In the rows, zero is written as 128.
Each path below is one point turned by a fixed rotation once a step. After each direction that follows a path, write how fast that rotation turns it, in degrees per step (0 if it stays still).
Each turn is a multiple of 5 degrees from 10 to 175, or 0.
Each row of a path follows its step; steps can be skipped.
Rotation 1:
step 1: [119 130 125 138 124 127 122 138 131 123 131 134 128 126 133 124 124 127
 127 135 128 125 130 113 129 122 138 131 135 125 121 118 120 121 131 126
 129 132 121 123 130 119 134 131 131 138 129 133 124 128 131 130 123 128
 127 144 127 129 126 131 122 138 128 122]
step 2: [128 118 128 136 124 126 133 142 122 125 135 123 127 123 127 122 121 118
 127 130 126 127 128 123 132 123 127 133 131 130 131 126 130 134 136 134
 124 129 114 128 115 127 124 128 118 127 121 135 127 127 126 141 126 118
 121 134 129 126 125 123 125 117 125 129]
step 3: [134 122 119 131 123 131 130 126 125 130 127 137 125 119 129 116 117 127
 121 125 138 127 135 119 134 126 130 127 133 133 131 125 122 124 125 135
 123 123 124 131 126 133 125 116 125 127 140 119 117 120 123 133 119 123
 122 131 127 131 135 128 127 136 128 129]
step 4: [129 132 136 128 131 128 138 133 122 128 130 140 126 118 123 113 120 117
 130 133 131 133 132 115 130 135 119 133 127 129 121 122 135 133 130 127
 131 130 126 131 128 121 129 126 126 134 127 117 128 131 128 130 135 134
 135 131 132 126 137 123 124 129 121 133]
step 5: [133 123 119 124 127 131 129 140 127 128 141 125 131 119 135 119 132 123
 120 127 134 123 139 129 134 131 119 125 133 122 124 124 128 121 124 128
 137 129 127 125 120 125 129 121 132 132 131 130 129 122 124 123 136 124
 140 131 132 137 122 135 132 127 120 127]
step 9: [138 126 120 140 128 129 124 136 123 127 137 129 123 123 132 118 120 132
 132 138 128 126 126 124 119 128 127 130 132 139 124 120 134 137 122 124
 129 132 130 125 135 125 127 134 128 133 141 122 129 122 122 129 128 126
 129 140 130 123 128 133 132 129 136 134]
step 13: [125 118 128 127 132 129 136 135 132 121 132 127 135 117 128 122 129 121
 125 127 122 131 129 125 133 128 127 126 137 120 129 130 133 122 122 121
 123 129 120 126 129 137 122 134 124 137 135 125 129 117 116 130 126 125
 119 137 127 133 119 125 125 121 118 122]
step 18: [133 119 121 134 124 132 135 139 126 133 144 130 135 124 123 119 121 122
 121 125 130 136 126 132 127 126 130 128 134 125 140 127 126 135 124 134
 130 128 121 134 124 123 126 125 124 125 115 126 129 126 129 145 129 126
 123 132 131 132 126 129 127 125 122 126]
step 25: [131 132 122 138 129 133 128 133 129 120 130 122 126 120 128 123 121 124
 130 139 129 126 136 130 119 138 127 128 130 136 126 119 130 136 118 135
 122 132 134 126 144 129 132 133 130 132 130 120 132 127 115 139 123 128
 130 129 128 126 121 129 135 131 129 121]
Speeds:
[130 129 128 129 129 128 128 129 130 129 127 128 127 128 129 128 127 128
 125 128 131 129 126 129 130 128 129 129 130 126 127 128 129 127 126 125
 127 130 128 125 129 131 129 128 126 128 130 129 128 128 129 128 126 127
 128 129 130 130 128 131 129 128 129 129] | 175
[127 127 128 127 130 129 127 129 125 128 128 127 129 127 128 129 126 128
 127 127 126 128 128 127 131 128 128 128 128 130 126 129 131 129 129 130
 126 129 129 126 128 127 129 128 128 127 127 131 128 129 126 127 128 127
 130 127 127 128 128 129 129 128 129 132] | 145
[131 127 128 128 130 128 127 130 129 126 130 129 128 129 128 130 130 127
 126 128 128 129 130 128 129 126 128 131 127 127 130 127 128 129 127 129
 129 128 129 129 127 126 127 129 130 128 130 129 127 130 127 129 129 126
 125 128 127 126 125 129 128 128 129 129] | 90
[127 128 132 128 130 129 130 128 127 127 126 130 127 127 127 127 129 127
 129 126 130 126 130 129 130 129 125 128 129 129 127 127 127 127 126 127
 125 127 128 131 127 127 130 128 128 126 129 130 128 126 128 126 128 125
 127 129 128 129 128 126 129 128 127 127] | 40
[127 129 128 129 131 126 130 129 128 126 129 130 127 129 128 129 128 126
 129 130 128 128 127 128 126 128 129 128 127 128 126 128 129 128 128 128
 128 126 129 130 126 127 129 129 125 130 126 129 128 126 129 130 128 130
 128 127 128 129 128 129 132 131 129 130] | 135
[129 129 131 129 126 129 129 131 129 128 128 130 126 130 128 128 126 129
 127 129 126 128 128 128 129 130 128 130 127 129 126 126 128 131 128 126
 129 126 128 127 132 128 129 129 128 127 126 128 129 129 128 129 130 127
 128 129 126 130 129 127 126 128 128 128] | 135
Rotation 2:
step 2: [125 126 127 124 125 128 129 122 133 126 129 132 135 127 124 123 128 129
 128 122 135 119 123 129 130 124 125 129 128 133 130 132 127 131 126 136
 121 138 127 132 130 127 143 131 128 130 118 132 120 128 128 121 134 129
 139 130 128 127 132 114 132 131 120 137]
step 5: [123 135 132 124 126 132 127 125 131 126 125 120 125 121 123 129 126 124
 124 131 117 120 135 126 127 127 120 129 134 131 134 139 128 124 127 125
 131 132 126 135 131 131 130 119 125 124 132 123 127 120 124 131 131 143
 126 121 121 125 118 125 126 131 123 133]
step 6: [127 127 129 134 117 123 125 130 125 129 124 122 125 129 123 126 134 121
 133 121 130 126 121 123 133 125 131 131 127 131 129 128 115 130 116 115
 130 134 137 135 122 123 123 130 127 134 131 135 124 123 123 122 128 122
 132 132 131 125 134 126 132 128 129 127]
step 9: [128 132 135 127 128 122 122 130 124 122 130 132 120 135 127 119 123 126
 127 131 123 124 124 127 129 119 138 131 125 134 135 133 130 120 128 126
 131 120 129 128 127 134 137 130 133 126 133 139 123 126 125 137 132 131
 119 134 124 126 129 120 118 130 135 132]
step 11: [142 129 133 125 128 124 135 128 129 125 130 130 132 127 129 121 133 122
 136 126 115 116 131 120 132 124 128 122 126 128 130 134 124 123 123 131
 131 125 120 138 126 117 135 128 121 128 124 133 132 121 127 123 128 130
 131 126 124 129 124 124 129 129 122 131]
step 12: [113 122 120 127 125 126 123 132 130 132 124 127 119 128 124 127 128 119
 130 127 129 119 134 129 124 132 121 125 123 127 133 130 127 129 121 124
 130 120 128 126 130 126 129 126 137 130 133 135 125 131 127 120 119 131
 132 127 141 124 138 129 123 127 135 126]
step 15: [131 128 129 132 121 121 126 143 129 120 133 125 124 134 118 130 124 128
 135 129 127 132 120 124 128 126 134 122 135 127 129 131 121 124 129 127
 133 128 127 128 122 117 131 131 133 127 128 124 128 129 130 132 124 137
 121 126 125 118 136 120 132 136 132 126]
step 21: [126 129 124 132 121 132 124 135 131 121 128 130 126 136 129 135 125 117
 124 132 128 119 126 125 131 126 123 131 135 124 134 128 129 118 128 124
 127 134 134 124 129 124 122 120 136 121 129 133 138 125 131 131 129 129
 134 122 134 121 141 121 128 132 121 127]
step 28: [128 120 127 125 124 126 132 129 129 130 135 130 124 119 128 125 121 127
 134 133 124 121 138 128 118 123 131 127 128 114 135 127 135 135 129 127
 123 138 125 130 132 135 135 130 127 128 120 137 127 119 127 125 124 132
 125 127 129 133 127 123 130 132 129 121]
Speeds:
[129 126 129 128 130 127 126 129 128 129 128 126 129 130 126 125 127 126
 128 129 128 128 128 128 130 127 128 127 129 129 128 129 127 129 128 126
 129 126 126 127 128 127 128 129 128 125 130 128 125 128 127 126 130 130
 129 127 129 129 128 130 127 130 127 130] | 10
[129 127 126 127 126 130 127 128 128 127 128 128 129 130 127 127 130 127
 128 126 128 126 129 127 125 129 128 126 130 130 127 127 129 129 130 127
 127 127 131 128 128 128 128 126 131 129 130 127 129 127 129 127 126 128
 130 125 127 127 127 129 130 128 128 130] | 40
[129 126 127 126 129 127 129 130 128 128 128 129 127 127 130 127 127 128
 128 128 130 130 127 124 126 129 126 127 130 127 129 126 131 127 128 128
 127 131 128 126 126 130 126 128 128 127 129 127 128 127 128 128 129 128
 128 129 130 130 127 129 127 128 125 127] | 10
[128 128 129 128 127 129 126 131 128 127 126 127 126 126 129 127 128 126
 128 127 131 128 127 129 128 128 128 127 129 127 129 129 129 128 128 128
 128 129 129 130 130 130 130 131 126 127 129 129 128 127 131 127 128 127
 126 128 129 124 130 129 127 129 129 128] | 115
Rotation 3:
step 6: [133 119 127 117 120 135 127 122 140 128 135 134 129 122 126 141 129 128
 132 120 126 131 125 133 131 132 133 116 135 132 127 137 123 137 120 130
 125 134 126 132 123 129 129 123 127 134 131 136 126 125 127 129 123 130
 126 125 131 135 133 128 128 133 126 113]
step 10: [128 121 130 127 128 130 121 127 136 125 124 124 128 131 114 131 136 133
 126 123 123 130 128 124 120 126 134 124 125 129 127 130 122 121 120 127
 126 120 124 124 137 134 131 123 129 132 140 126 122 136 124 141 132 127
 140 125 135 126 130 120 119 137 133 124]
step 12: [134 127 129 124 133 136 118 138 135 127 131 128 131 120 129 133 127 130
 118 126 123 120 118 131 128 122 118 130 135 137 125 130 127 138 128 132
 125 127 132 130 132 132 135 119 120 130 127 140 127 133 132 135 125 136
 128 116 132 130 125 130 133 133 132 123]
step 14: [125 127 128 127 131 120 132 122 134 127 122 133 128 126 132 141 129 125
 123 129 133 130 130 119 127 132 133 125 140 125 116 127 118 126 122 133
 124 131 135 128 130 124 135 116 139 122 128 133 128 130 128 135 126 119
 125 122 134 131 134 129 133 140 133 121]
step 18: [123 127 123 124 123 139 127 124 125 128 134 131 135 131 123 132 135 116
 116 123 122 115 126 130 135 121 136 128 132 129 126 130 126 130 123 130
 128 119 133 130 125 128 131 116 127 120 131 130 134 138 132 133 123 135
 133 127 131 125 131 122 121 137 126 118]
step 19: [131 124 126 122 130 125 122 122 124 123 123 132 126 134 126 135 135 128
 135 129 138 130 126 132 124 131 135 125 132 130 114 120 124 128 116 128
 129 133 127 128 137 123 139 131 134 130 130 131 128 141 130 143 124 122
 124 120 130 129 131 121 126 138 127 126]
step 21: [129 129 125 130 125 134 124 127 124 120 133 127 126 119 124 134 134 138
 124 124 120 117 128 129 127 129 126 128 136 133 130 126 123 132 118 124
 130 123 129 118 126 128 126 123 121 131 135 132 131 138 132 131 122 127
 137 125 137 120 124 132 119 134 141 119]
step 22: [133 123 126 131 128 121 129 121 128 124 129 123 123 127 126 138 124 125
 131 125 130 128 125 138 123 131 128 127 138 121 121 134 119 120 123 135
 130 125 131 125 135 115 129 131 128 128 131 125 122 143 131 135 133 142
 128 119 126 131 130 126 126 137 120 118]
step 23: [131 127 127 120 131 135 128 123 132 122 127 132 137 136 129 134 125 124
 115 117 126 120 127 121 136 123 129 128 129 132 127 128 120 131 127 125
 120 124 131 132 133 128 139 122 124 127 128 128 134 130 130 137 130 132
 122 122 120 128 140 127 138 136 133 115]
Speeds:
[130 129 127 128 128 128 127 129 128 130 128 130 126 129 127 128 128 131
 128 126 127 129 130 127 130 127 126 128 130 130 129 127 127 130 129 127
 128 129 125 129 128 130 127 128 131 130 130 128 127 128 127 127 129 126
 130 128 126 128 129 127 130 127 127 126] | 100
[129 130 131 128 125 127 128 130 128 129 126 128 128 130 125 127 126 129
 128 129 128 131 128 128 128 128 130 130 128 128 128 129 130 129 127 129
 128 129 129 130 129 125 129 130 127 130 128 127 126 131 127 128 128 129
 128 127 128 126 127 127 126 128 127 126] | 120
[129 127 128 128 127 126 129 129 129 128 126 130 125 126 127 129 128 127
 128 127 129 126 125 128 126 131 127 128 129 130 126 131 128 128 128 130
 129 131 130 129 127 126 128 127 128 129 128 128 126 127 128 128 129 127
 126 128 126 130 129 130 129 128 125 129] | 135
[127 132 129 127 128 125 129 126 128 127 126 127 129 127 129 129 126 128
 127 127 130 130 129 128 129 129 127 128 127 126 127 129 128 127 130 129
 128 129 125 127 129 130 128 129 127 127 128 127 127 129 130 129 127 127
 127 130 129 129 130 128 130 129 127 126] | 125
Rotation 4:
step 0: [128 127 124 124 126 125 130 135 124 124 143 131 130 125 125 136 130 121
 131 127 134 125 121 124 127 121 124 125 127 128 130 129 129 132 131 132
 135 134 132 125 122 126 132 129 123 121 126 128 130 124 120 133 139 122
 135 126 122 129 127 128 137 123 137 133]
step 1: [131 132 128 132 129 138 126 131 125 122 128 133 134 127 132 138 139 122
 129 128 125 126 124 128 133 125 121 120 133 127 134 120 132 122 127 124
 138 135 137 129 129 131 133 135 132 132 130 121 127 130 132 129 136 128
 132 118 133 132 125 128 130 124 128 130]
step 4: [128 119 125 135 126 133 138 138 136 130 126 128 134 125 127 137 138 126
 132 135 125 128 128 124 131 134 121 119 133 126 131 121 117 129 129 138
 129 128 135 128 136 133 132 129 129 132 121 123 131 128 125 130 131 124
 129 131 135 127 126 124 132 128 130 130]
step 7: [131 127 131 130 124 138 127 131 129 122 135 129 131 135 122 131 133 135
 129 138 131 125 111 131 122 130 123 117 133 127 126 123 123 131 133 131
 125 127 135 126 131 131 124 125 124 131 131 131 138 124 124 129 128 130
 132 127 126 129 120 130 130 131 134 136]
step 8: [133 127 127 124 129 128 126 136 126 126 138 129 135 134 120 128 134 118
 128 130 127 121 124 119 129 120 121 128 131 119 134 129 125 130 134 129
 136 131 119 130 129 135 131 136 127 128 133 127 138 122 121 133 134 134
 127 130 131 135 123 132 133 127 132 130]
step 19: [129 135 129 129 125 126 127 129 131 122 132 128 136 133 128 136 134 122
 125 125 126 120 121 123 119 115 130 122 126 134 135 125 127 130 137 130
 131 129 133 123 128 132 131 128 130 131 132 120 131 130 126 127 138 133
 131 131 127 132 133 133 132 121 131 139]
step 22: [128 119 126 132 130 123 133 135 127 125 136 126 139 124 122 133 144 124
 126 130 130 126 125 118 121 126 128 125 123 129 134 130 126 125 132 129
 133 121 138 134 126 127 130 127 127 129 124 130 135 130 124 131 138 120
 125 129 128 128 133 125 133 126 128 123]
step 24: [131 126 131 140 128 135 122 129 127 129 123 126 124 130 136 125 130 132
 128 134 128 127 115 121 126 124 125 123 138 138 127 128 125 131 130 137
 129 134 130 133 135 127 130 125 129 140 125 128 134 123 119 132 131 136
 125 129 134 129 130 130 128 131 133 132]
step 28: [134 129 134 130 124 133 124 128 122 121 137 131 124 137 129 130 138 120
 130 128 132 129 128 126 127 120 132 125 130 124 129 124 134 130 131 135
 137 137 128 124 127 120 124 133 122 137 129 130 133 126 125 128 135 124
 133 125 123 129 137 128 136 126 127 135]
Speeds:
[126 129 131 128 127 130 127 128 126 127 129 130 126 128 130 129 127 128
 129 126 126 127 128 129 127 125 127 128 128 131 128 127 128 129 128 130
 128 128 129 129 129 127 130 128 127 129 128 127 127 126 132 127 128 128
 127 125 127 128 132 127 125 127 128 129] | 80
[129 130 127 130 130 129 127 127 127 129 129 127 126 128 130 126 130 129
 128 131 129 130 128 129 128 128 128 130 128 129 128 131 130 131 125 129
 129 127 128 127 130 126 129 129 127 128 129 127 128 129 126 128 127 131
 129 128 126 127 129 127 129 128 127 129] | 100
[129 127 126 129 128 127 128 126 127 130 126 126 128 127 129 128 127 128
 128 127 125 129 125 128 128 127 128 127 125 127 129 125 131 129 129 129
 129 130 128 127 127 129 130 128 125 128 126 129 129 130 127 126 129 127
 127 127 128 130 127 126 129 126 126 129] | 80
[128 125 129 129 127 129 128 128 129 130 127 129 127 129 126 129 128 125
 128 125 129 128 131 130 127 128 128 128 125 130 130 128 129 128 128 127
 130 129 130 126 128 127 129 129 128 129 130 127 127 128 129 127 130 129
 132 129 128 127 127 129 128 130 128 129] | 40
